Every row has a hidden score from 0 to 20. What is each row's score? 10 is about the middle. The score is a weighted sum of the row's numbers plus the product of two more (or one squared), each taken from its middle value.
c(-40, 19, 3, 4, -16, 19, -3, -22, 56, -1, 17, 16, -17, 6, -8, 48): 3
c(1, 15, 2, 0, 34, 15, -14, -11, 17, -4, -12, 17, -16, 4, 0, 0): 14
c(-36, 19, 4, 0, -7, 11, -13, -18, 55, 5, 17, -28, -20, 7, -7, 47): 4
c(-14, 15, -49, 3, 32, -52, 13, 58, 17, -1, -12, 35, 53, 4, -2, 0): 10
c(62, 51, 14, 0, -57, 18, 2, -18, -45, 5, -4, 40, -20, 12, 1, 0): 13
c(-22, -30, 5, -6, 21, 12, 2, -25, 17, 0, -12, -21, -19, -47, -1, 0): 11
c(-41, 19, 2, 3, 0, 12, -9, -21, -7, 1, 19, -33, -20, 2, 7, -36): 13
c(-13, 14, 38, -8, 28, 37, -17, -18, -45, -1, -3, -33, -22, 9, 5, 0): 10
c(70, 52, 7, 10, -62, 14, -14, -11, -45, -7, -3, -25, -21, 8, 6, 1): 14
c(-20, -30, -43, -3, 33, -44, 32, 55, -6, 0, 19, 38, 57, -45, 3, -35): 8
c(67, 52, -35, -3, -59, -64, 34, 54, -45, 5, -2, 44, 54, 10, -4, 1): 12
c(-1, -30, -46, -6, 0, -41, 3, 45, 17, -3, -11, 38, 51, 45, 1, -1): 5
c(-6, -31, 7, -11, -9, 17, -8, -19, 17, -5, -11, -24, -21, 45, -4, 1): 6
c(-39, 19, -7, 7, -1, 24, -10, -13, 56, -1, 16, 9, -22, 2, 6, 48): 3
c(-31, 19, 3, -10, -9, 15, -15, -25, 56, -1, 17, 22, -18, 8, -5, 49): 8
c(60, 52, -4, -1, -62, 14, -13, -16, -44, -4, -3, 11, -20, 7, 4, 0): 15
c(-17, -30, -48, -6, 26, -59, 20, 65, -6, 5, 21, 42, 54, -41, 6, -36): 11
c(3, -29, 52, 2, -3, 41, -15, -19, 17, -2, -12, -50, -20, 41, 7, 0): 9
c(-14, 16, -44, 0, 34, -40, 14, 57, 18, -10, -12, 22, 53, 9, 0, -1): 8
c(-1, -30, 8, 0, -4, 13, -8, -17, 17, -3, -12, -25, -22, 41, 1, 0): 11
c(61, 52, 3, -10, -60, 22, -2, -13, -45, 4, -2, 20, -26, 6, -6, 1): 15
c(-38, 19, -9, -3, -6, 25, 9, -23, 56, 5, 17, 22, -18, 10, -2, 48): 1
c(-39, 18, -35, -5, -9, -56, 20, 58, -7, 0, 20, 40, 55, 4, 2, -36): 13
c(61, 52, 1, -6, -64, 6, 10, -10, -45, 1, -4, -27, -15, 7, 7, 1): 12
c(-8, 14, 11, 2, 23, 8, 1, -24, -45, -2, -1, -30, -21, 3, -6, 0): 6
c(-35, 18, 7, -1, -6, 12, -18, -20, 56, 3, 15, -38, -19, 4, -2, 48): 4
c(0, -30, -1, -2, -6, 10, -11, -13, 17, 3, -12, 19, -18, 42, 3, 0): 15
c(-38, 19, -40, 2, -3, -44, 15, 49, 55, -11, 17, 2, 51, 6, -6, 49): 4
c(61, 52, 16, 5, -59, 12, 7, -32, -45, 3, -3, -29, -21, 7, -10, 0): 9
c(-16, 16, 38, 1, 33, 28, -4, -20, -45, 6, -3, -23, -21, 1, 3, -1): 8
c(0, -30, 38, 1, -11, 31, -5, -25, 17, 0, -11, -27, -19, 43, 13, -1): 11
c(58, 52, 46, 1, -61, 22, -6, -16, -45, 9, -3, -20, -19, 1, 2, 2): 12
c(67, 52, -38, 0, -51, -42, 24, 44, 16, -2, -11, 43, 55, 6, 2, -1): 18
c(1, 16, 12, 4, 26, 14, -10, -21, -44, -5, -3, -27, -19, 3, 2, 0): 8
c(-6, 16, -44, 4, 27, -42, 6, 52, 29, -8, -54, 20, 52, 3, -6, 63): 5
c(-14, 15, 30, -1, 32, 27, -9, -18, -45, 1, -3, -23, -18, -2, 10, 0): 10
c(62, 51, 2, -1, -60, 15, -2, -19, -45, -1, -3, 19, -20, 5, -11, 0): 14
c(-15, -30, -49, 1, 26, -45, 18, 63, -6, -1, 20, 30, 51, -51, 2, -36): 11
c(-15, 15, 14, -6, 31, 12, -2, -21, -45, 5, -2, -26, -20, 5, -8, 0): 8
c(2, -30, 11, 3, -2, 20, -14, -15, 17, -5, -12, -31, -23, 47, 2, 0): 11
c(68, 51, -2, 6, -55, 12, -10, -15, -45, -4, -2, 10, -17, 7, -4, 0): 14
c(-22, -29, -46, 7, 27, -62, 30, 53, 17, 10, -12, 47, 54, -44, -3, 0): 12
c(0, -30, 42, 4, -7, 28, 0, -23, 18, 5, -12, -19, -19, 41, 4, 1): 11
c(-6, -30, 2, -1, -5, 0, -1, -16, 16, 0, -12, -27, -16, 43, -3, 1): 9
c(2, -30, 16, -6, -4, 15, 6, -21, 17, -6, -11, 8, -17, 39, 8, 0): 13
c(7, -30, -42, -3, -3, -41, 15, 60, 17, -1, -11, 42, 53, 45, 2, 0): 14
c(-9, -29, 2, -3, 24, 11, -9, -20, -7, -2, 19, -30, -19, -44, -9, -36): 7
c(-10, 15, 50, 0, 27, 34, -18, -12, -45, 4, -2, -45, -22, 5, 5, 1): 9
c(-18, -30, 13, 5, 29, 15, -7, -20, 17, -6, -13, -23, -21, -52, -3, 0): 12
c(-10, -31, -36, 1, -3, -44, 16, 50, 17, -4, -12, 30, 51, 43, -8, 0): 9
c(-13, -30, 47, -1, 33, 27, -5, -23, -45, 0, -3, -25, -22, -45, 2, 0): 10
c(-32, 20, 4, 1, -7, 25, -18, -15, -7, -6, 20, -22, -21, 8, 11, -36): 12
c(-6, 15, 43, -11, 32, 19, 0, -23, -45, -2, -2, -25, -18, 6, 5, 0): 13
c(-21, -30, 15, -3, 22, 26, -12, -23, -6, -7, 19, -23, -20, -49, 5, -36): 10
c(-3, -30, 29, 0, -1, 25, -5, -17, 17, 10, -12, -12, -17, 41, -2, 0): 11
c(69, 51, -42, -3, -58, -47, 27, 53, -45, -1, -3, 44, 51, 5, -2, 1): 15
c(-34, 19, -51, 2, -2, -50, 11, 60, -7, 3, 20, 55, 55, 5, -1, -36): 9
c(-31, 19, 37, -2, -3, 20, -2, -24, 56, 7, 16, -14, -18, 9, 3, 48): 4
c(-41, 19, -39, -4, -5, -44, 19, 47, 56, -5, 16, 23, 51, 10, 1, 49): 4
c(-10, 16, 28, -11, 40, 19, -13, -16, -45, 1, -2, -21, -16, 5, 0, 0): 11
c(-30, 17, 5, 4, -7, 11, -16, -12, 56, 1, 16, -30, -19, 9, 0, 48): 6
c(5, -30, 42, -7, -6, 29, 10, -30, 17, 2, -11, -14, -19, 46, 2, 0): 10
c(-17, -30, -43, 4, 27, -55, 18, 47, -6, 0, 20, 37, 50, -50, -2, -36): 9
c(-39, 19, 32, -5, -3, 24, -5, -15, 56, -1, 15, -37, -19, 5, -3, 48): 4
c(-7, -30, -41, 0, 21, -58, 13, 42, -6, 1, 20, 44, 48, -44, -13, -36): 7
c(-9, 15, 6, -7, 32, 4, -10, -14, -6, 5, 18, -13, -20, 2, 0, -36): 14
c(2, -30, -8, 7, -14, 33, -3, -29, 17, 1, -12, 26, -22, 43, 3, 1): 16
c(-14, -30, -51, 2, 28, -52, 17, 58, -6, 3, 20, 41, 53, -42, 5, -37): 10
c(-18, -30, 6, 4, 25, 18, -9, -16, -7, -7, 20, -8, -18, -49, -1, -35): 10
c(-36, 19, -58, 3, -4, -42, 15, 47, 56, 5, 16, 57, 50, 1, 8, 49): 6
c(-18, -31, -41, 1, 31, -54, 24, 48, -6, 2, 21, 31, 49, -52, 5, -37): 9
c(-27, -30, 29, 0, 24, 27, -1, -18, 17, 9, -11, -15, -19, -52, 1, 0): 12
c(-24, -30, 2, -3, 31, 21, -18, -17, -7, -5, 20, 24, -20, -47, 0, -36): 14
c(-3, -29, 1, 3, -6, 24, -6, -16, 17, 5, -12, 26, -22, 39, -5, 1): 15
c(-8, 15, 8, 2, 34, 15, -8, -25, -45, -2, -4, 20, -19, 3, 1, 0): 12
c(-23, -30, -44, 0, 30, -44, 13, 55, 17, -1, -12, 41, 54, -47, 8, 0): 12
c(-11, -29, 48, -2, 31, 32, -9, -19, 17, -1, -11, -47, -18, -50, 6, 1): 9
c(-16, -30, 9, -1, 25, 29, -13, -20, -6, -5, 19, -34, -23, -43, 1, -36): 9
c(-14, 16, 8, 2, 30, 8, 1, -26, 17, 5, -11, -26, -21, 2, -3, 0): 11
c(-34, 20, 12, 3, 1, 9, -6, -19, 55, 3, 16, -24, -20, 2, 1, 49): 4
c(-4, 15, 1, 4, 36, 22, -6, -21, -45, -6, -3, 25, -19, 3, 0, 0): 8
c(54, 51, 10, 1, -65, 17, -2, -17, -45, 0, -3, -21, -20, 9, -6, 0): 11
c(-17, -30, 6, -3, 30, 27, -19, -16, -6, -11, 20, 28, -18, -49, -8, -36): 12
c(-21, -30, -53, -5, 20, -41, 16, 55, -6, -1, 19, 42, 53, -47, -3, -37): 9
c(-17, -30, -3, -2, 23, 13, -9, -16, 12, 3, -37, 17, -20, -50, 4, 72): 14
c(9, -31, 6, -3, -8, 6, -6, -24, 17, 1, -13, -24, -20, 45, 4, 0): 9
c(70, 51, 11, 1, -66, 13, 0, -26, -45, 1, -3, 16, -20, 5, 4, 0): 14
c(-32, 19, 48, -3, -3, 23, -16, -13, 56, 2, 16, -30, -18, -2, 8, 48): 8
c(-31, 19, 6, 5, -8, 20, -5, -18, -45, 4, -4, 16, -17, 5, -1, 0): 8
c(-7, -30, 34, 1, 2, 18, -11, -20, 16, 6, -12, -10, -18, 43, 2, 0): 12
c(-1, -30, 55, 1, -3, 48, -21, -22, 17, -7, -12, -67, -25, 44, 3, 1): 6
c(65, 52, -1, 6, -57, 24, -9, -25, -44, 1, -3, 22, -19, 7, 5, -1): 14
c(60, 52, 5, 1, -58, 13, 6, -14, -45, -3, -3, 27, -17, 5, -3, 1): 13
c(-22, -30, 51, 0, 30, 29, -19, -24, 17, -1, -11, -41, -21, -51, -1, 0): 10
c(-20, -29, -41, -4, 28, -60, 17, 48, -6, 6, 19, 67, 52, -51, 6, -35): 15
c(-9, 16, 11, -2, 30, 16, -13, -20, -45, -5, -3, -31, -19, 4, 0, 0): 8
c(-11, 15, -42, -7, 26, -46, 19, 55, -45, -4, -2, 32, 55, 0, 5, 0): 7
c(-13, 16, -42, 2, 27, -58, 13, 50, -6, -5, 20, 26, 55, -1, -7, -37): 5
c(-14, -30, 3, 3, 29, 16, -11, -20, -6, 1, 20, 38, -20, -51, -5, -36): 13
c(-18, -30, 21, 3, 32, 10, -10, -20, -6, -1, 20, -33, -22, -45, -15, -35): 7
c(-7, 16, -45, 1, 33, -59, 18, 55, -45, 6, -3, 53, 51, 3, 2, 1): 9
c(-1, -31, -47, 3, -5, -55, 27, 59, 17, -5, -13, 15, 54, 42, -1, -1): 13
c(-8, 16, 1, -5, 33, 16, -6, -26, -46, 7, -2, 17, -20, -1, -1, 0): 11
c(-7, 16, 3, 0, 27, 8, -9, -21, -45, 1, -2, -34, -20, 1, 0, 0): 9
c(63, 52, 35, 0, -63, 13, 7, -26, -45, 0, -3, -13, -18, 7, -10, -1): 10
c(-11, 15, 7, 1, 34, 17, -8, -26, -45, -9, -2, -9, -16, 1, 2, 0): 9
c(65, 52, 1, 4, -65, 13, 1, -14, -45, 5, -3, 19, -20, 9, 2, 0): 13
c(-17, -30, 7, 1, 24, 13, 5, -30, 17, -2, -13, -22, -19, -50, -6, 1): 10
c(-10, 15, -45, 4, 25, -41, 29, 52, -45, -5, -3, 14, 51, 10, -2, 1): 4
c(-7, -30, 46, 0, -8, 42, -12, -16, 17, -10, -12, -41, -23, 44, -1, -1): 10
c(0, -30, -26, -3, 0, -51, 20, 52, 17, -1, -12, 40, 53, 42, -2, 0): 9
c(-11, 15, 6, 0, 31, 13, -3, -19, -45, -2, -3, -18, -18, 7, 1, 0): 8
c(-38, 19, -36, 6, -4, -51, 9, 49, 56, 0, 16, 33, 53, 8, 13, 47): 5
c(1, -31, 49, 2, -3, 23, -11, -22, 17, -1, -11, -32, -21, 42, -5, 1): 8
c(-11, -30, 42, -3, 31, 34, -8, -28, 17, -1, -13, -32, -25, -43, -6, 0): 9
c(56, 52, 0, -3, -55, 20, -6, -26, -45, 7, -3, 19, -21, 7, 14, 0): 14
c(60, 51, -3, -1, -61, 19, -3, -24, -45, 4, -2, 14, -18, 8, 0, 1): 13
c(-39, 19, 11, 8, -5, 15, -10, -19, 56, -1, 17, -19, -19, 9, 1, 48): 3
c(70, 52, -5, 8, -57, 13, -7, -22, -46, -1, -3, -30, -18, 1, -5, 1): 12
c(-5, -30, 0, -3, -12, -1, 4, -14, 17, 1, -12, -21, -17, 45, -4, 0): 10
c(-12, -30, -42, -3, 36, -47, 18, 45, -6, -2, 20, 48, 55, -50, 10, -36): 10
c(-8, 15, -4, -1, 29, 0, -7, -11, 56, 8, 16, -26, -16, -2, -2, 49): 6
c(-20, -30, -8, 0, 30, 23, -5, -18, -7, 1, 20, 12, -20, -46, 1, -34): 9
c(-25, -30, 17, 2, 22, 6, -13, -7, -6, 1, 19, -28, -19, -47, -1, -36): 13
c(-10, -30, -42, 5, 27, -53, 22, 54, -6, -5, 20, 33, 58, -49, -2, -36): 9
c(-14, -30, 33, 0, 28, 10, -9, -17, -7, 4, 19, -16, -17, -48, 3, -37): 14
c(-14, 15, 1, -1, 28, 15, 5, -23, 17, 8, -13, 25, -20, 5, -1, 0): 13
c(63, 52, 39, 4, -53, 18, -14, -12, -45, -2, -4, -40, -17, 10, 8, 0): 11
c(59, 52, 0, 0, -56, 16, -8, -16, -45, 1, -2, -23, -20, 3, 10, -1): 12
c(-17, -30, 9, 6, 35, 19, -18, -20, -6, -5, 20, 21, -20, -44, -6, -36): 12
c(-31, 18, 13, -5, 1, 10, 3, -21, 56, 3, 16, -18, -20, 3, -2, 49): 4
c(-20, -30, -12, -7, 29, 21, -4, -8, -6, 7, 20, 12, -20, -48, -6, -36): 11
c(-10, 15, 0, -5, 29, 20, -4, -21, -46, -1, -2, 16, -18, 1, 6, 0): 10
c(-11, 15, -44, -1, 28, -48, 23, 57, 17, 4, -13, 39, 52, 4, 2, -1): 11
c(-36, 19, -48, 3, -9, -51, 13, 55, -6, 1, 20, 52, 52, 7, -4, -36): 9
c(-39, 18, 18, 3, 0, 22, -22, -16, 56, -10, 16, -33, -18, 2, 6, 48): 6
c(-38, 19, -42, -5, -4, -43, 10, 53, 29, 6, -53, 49, 49, 0, -3, 64): 14
c(-7, -30, 34, -4, -6, 30, -5, -23, 17, -4, -14, -35, -20, 43, 2, 0): 8
c(-8, -30, -35, 5, -3, -54, 22, 43, 17, -7, -12, 24, 55, 38, -8, 0): 6
c(-7, -30, 0, 0, -2, 30, 2, -17, 17, -1, -12, 17, -25, 40, 5, 0): 14
c(-17, -30, -53, -1, 32, -56, 16, 48, -7, 3, 21, 44, 56, -46, 1, -36): 8
c(-2, -30, -41, 0, -4, -61, 27, 57, 17, -2, -13, 34, 56, 45, -6, 0): 10
c(-3, -30, 10, 7, -6, 23, -9, -17, 17, -7, -11, 19, -17, 46, -10, 1): 14
c(63, 51, 37, 6, -51, 32, -12, -13, 17, 0, -12, -33, -18, 5, 2, 0): 17
c(68, 52, -35, -2, -57, -42, 17, 52, -45, -7, -4, 19, 54, 8, 0, 0): 11
c(-11, 15, 40, -4, 31, 24, -3, -26, -46, 7, -2, -15, -22, 5, -7, 0): 9
c(-2, -30, 48, 1, -8, 22, 0, -32, 17, 4, -12, -28, -20, 42, 1, 1): 9
c(-36, 19, 39, 3, -4, 31, 1, -32, 29, 4, -53, -25, -18, 9, -1, 63): 12
c(-21, -30, -7, -4, 29, 5, 6, -28, -6, 7, 21, -27, -19, -45, -5, -37): 7
c(65, 52, 45, -3, -51, 34, -20, -13, -45, -5, -3, -48, -21, 6, 4, 1): 9
c(74, 52, -49, -3, -61, -58, 20, 49, -45, 7, -3, 48, 53, 5, -4, 0): 12
c(-37, 19, -37, -3, -2, -58, 13, 55, 56, -6, 16, 24, 56, 9, 0, 49): 4
c(55, 52, 4, 5, -61, 16, -8, -15, -45, -3, -4, 5, -19, 6, -1, 1): 13
c(-14, -30, 3, -1, 32, 21, 9, -24, -6, 8, 21, 24, -20, -49, 8, -36): 7
c(-22, -31, 9, 9, 26, 10, -7, -18, 17, 1, -12, -22, -19, -45, -1, -1): 12
c(-16, -30, -34, -5, 27, -49, 11, 55, -6, -2, 19, 34, 49, -52, -11, -36): 7
c(-22, -29, -46, 1, 30, -54, 21, 47, 17, 5, -12, 38, 51, -47, 1, 0): 11
c(-18, -30, 45, 1, 25, 49, -22, -18, -7, -10, 20, -59, -23, -49, 7, -35): 7
c(2, -30, -50, 2, -7, -40, 9, 44, 16, -1, -12, 29, 53, 45, 7, 1): 10
c(65, 53, -15, -2, -59, 17, -9, -22, -45, -4, -3, -29, -19, 8, 5, -1): 11
c(-11, -30, 8, -2, 31, 11, -12, -23, -6, 0, 19, -32, -19, -48, 1, -35): 9
c(66, 52, 11, -4, -57, 17, -7, -30, -44, 1, -3, 28, -23, 11, -9, 0): 13
c(-3, -31, -7, -10, -10, 13, -7, -23, 17, -1, -12, -17, -19, 40, 0, 0): 8
c(2, -30, 2, -3, 0, 23, -5, -18, 17, 2, -13, 20, -23, 45, -1, 0): 15
c(-12, -30, -45, 9, 26, -42, 14, 50, -6, -11, 20, 4, 51, -47, 3, -35): 9
c(1, -29, -9, -1, 3, 12, -17, -18, 17, 0, -12, -22, -17, 39, -2, -1): 7
c(-11, 15, -53, 1, 37, -40, 11, 53, -45, -4, -3, 19, 52, 3, 9, 0): 5
c(3, -30, -1, 5, -11, 12, -8, -21, 16, -7, -11, -20, -18, 38, 6, 2): 11
c(60, 52, 13, -2, -55, 12, 1, -30, -45, -2, -3, -22, -22, 13, -6, 0): 9
c(-16, -30, 23, 11, 29, 18, 11, -23, -6, -2, 20, -16, -20, -52, 0, -37): 5
c(-1, -30, 11, 2, -4, 4, -9, -18, -44, 6, -3, -37, -22, 44, -6, 0): 6
